Questions about the row below.
1) Find the entry just right of the centre entry.
2) Find the entry just right of the smallest entry.
[ 0.14 -0.12  0.18  0.04  0.10  0.01  0.00  0.04  0.05]
1) 0.01
2) 0.18

((2775, 5705, 6077, 7165, 3380, 5039, 6084), (5219, 5156, 5606, 5475, 5556, 4303, 5947), (2576, 5168, 5921, 5431, 6053, 4421, 5827), (5451, 4939, 6570, 6423, 4682, 2853, 6746), (6418, 5636, 6202, 7779, 3647, 4237, 6452), (4702, 5294, 7042, 7365, 3962, 3462, 6676), (6837, 5592, 5564, 6146, 5225, 5347, 5627), (7272, 4971, 6473, 5862, 5575, 3419, 6342), (2111, 4959, 6038, 6008, 5794, 3150, 6451), (3304, 5121, 6351, 6802, 4904, 3149, 6642), (4407, 5236, 6446, 7003, 3981, 3460, 6645), (4865, 5706, 6006, 6470, 4273, 5610, 5661))
The entry just right of 5156 is 5606
The entry just left of 4273 -> 6470
Find the entry just right of 5705.
A: 6077
Find the entry just left of 6746.
A: 2853
The entry just left of 6342 is 3419
The entry just right of 3150: 6451
Find the entry just right of the smallest entry.
A: 4959
Find the entry just left of 3460.
A: 3981
Find the entry just left of 6146.
A: 5564
The entry just left of 6008 is 6038
The minimum is 2111
The entry just right of the largest entry -> 3647

Read these off the table that follows. Counting starts at 1.
1) Give the entry just left of -2.932.
2) Give the entry in row 1 and column 3.
3) Give the entry just right of the smallest entry.
4) Give the entry just left of the smallest entry.
5) Give the entry directly below -3.234.
6) Give the entry at row 2, column 1.
7) Give the bottom-right entry.
8) Give the entry at row 1, column 1.
1.689 -1.935 -2.932 1.112 0.879 0.118 -1.987 -3.234 1.657 1.851 1.438 -3.335 0.275 2.143 0.690 -2.327
1.513 -1.855 -4.614 1.299 0.622 -0.999 -2.688 -4.831 -0.562 2.330 1.385 -3.805 0.727 3.026 -1.217 -4.082
1) -1.935
2) -2.932
3) -0.562
4) -2.688
5) -4.831
6) 1.513
7) -4.082
8) 1.689

Read these off the row that follows.
1) Which number is the last entry?
2) Which number is the 1st entry?
3) Which number is the 2nd entry from the right?
4) Which number is the 5th entry?
5) Which number is the fourth entry?
[ 20 -48  14 -14 -45  -3  27 -29  20 -14  -7  23]
1) 23
2) 20
3) -7
4) -45
5) -14

Read these off the matrix that follows. Indices start at 1.
1) Find the entry in the top-right corner.
2) Find the entry in row 1 and column 3.
3) Find the entry directly above 682.
4) Find the entry in row 1 and column 2.
5) Find the entry just left of the smallest entry.
6) Find the entry directly above 337.
7) Find the entry directly above 674.
8) Find the entry in the bottom-right corner.
165,198,-97,109,-92,503,756,267,487,832,-287,503
229,979,268,187,419,192,-273,464,-308,482,-86,192
517,644,674,412,541,-86,-87,280,-455,202,18,-86
682,175,588,580,790,-339,213,337,-125,344,331,-339
207,428,643,244,-191,354,834,465,-355,-75,520,354
-68,873,-106,-3,183,998,173,669,95,171,242,998
127,107,276,-2,896,618,28,252,-127,45,852,618
22,-40,154,354,-456,-213,854,392,283,580,178,-213
-59,626,-191,36,134,-88,-483,421,295,697,-56,-88
549,-261,667,237,-133,-471,343,485,194,290,-212,-471
23,-429,154,110,-251,500,419,234,642,-367,64,500
-223,513,488,244,-189,65,334,-612,-589,116,574,65
301,321,277,194,788,-282,-483,-489,-19,268,628,-282
1) 503
2) -97
3) 517
4) 198
5) 334
6) 280
7) 268
8) -282
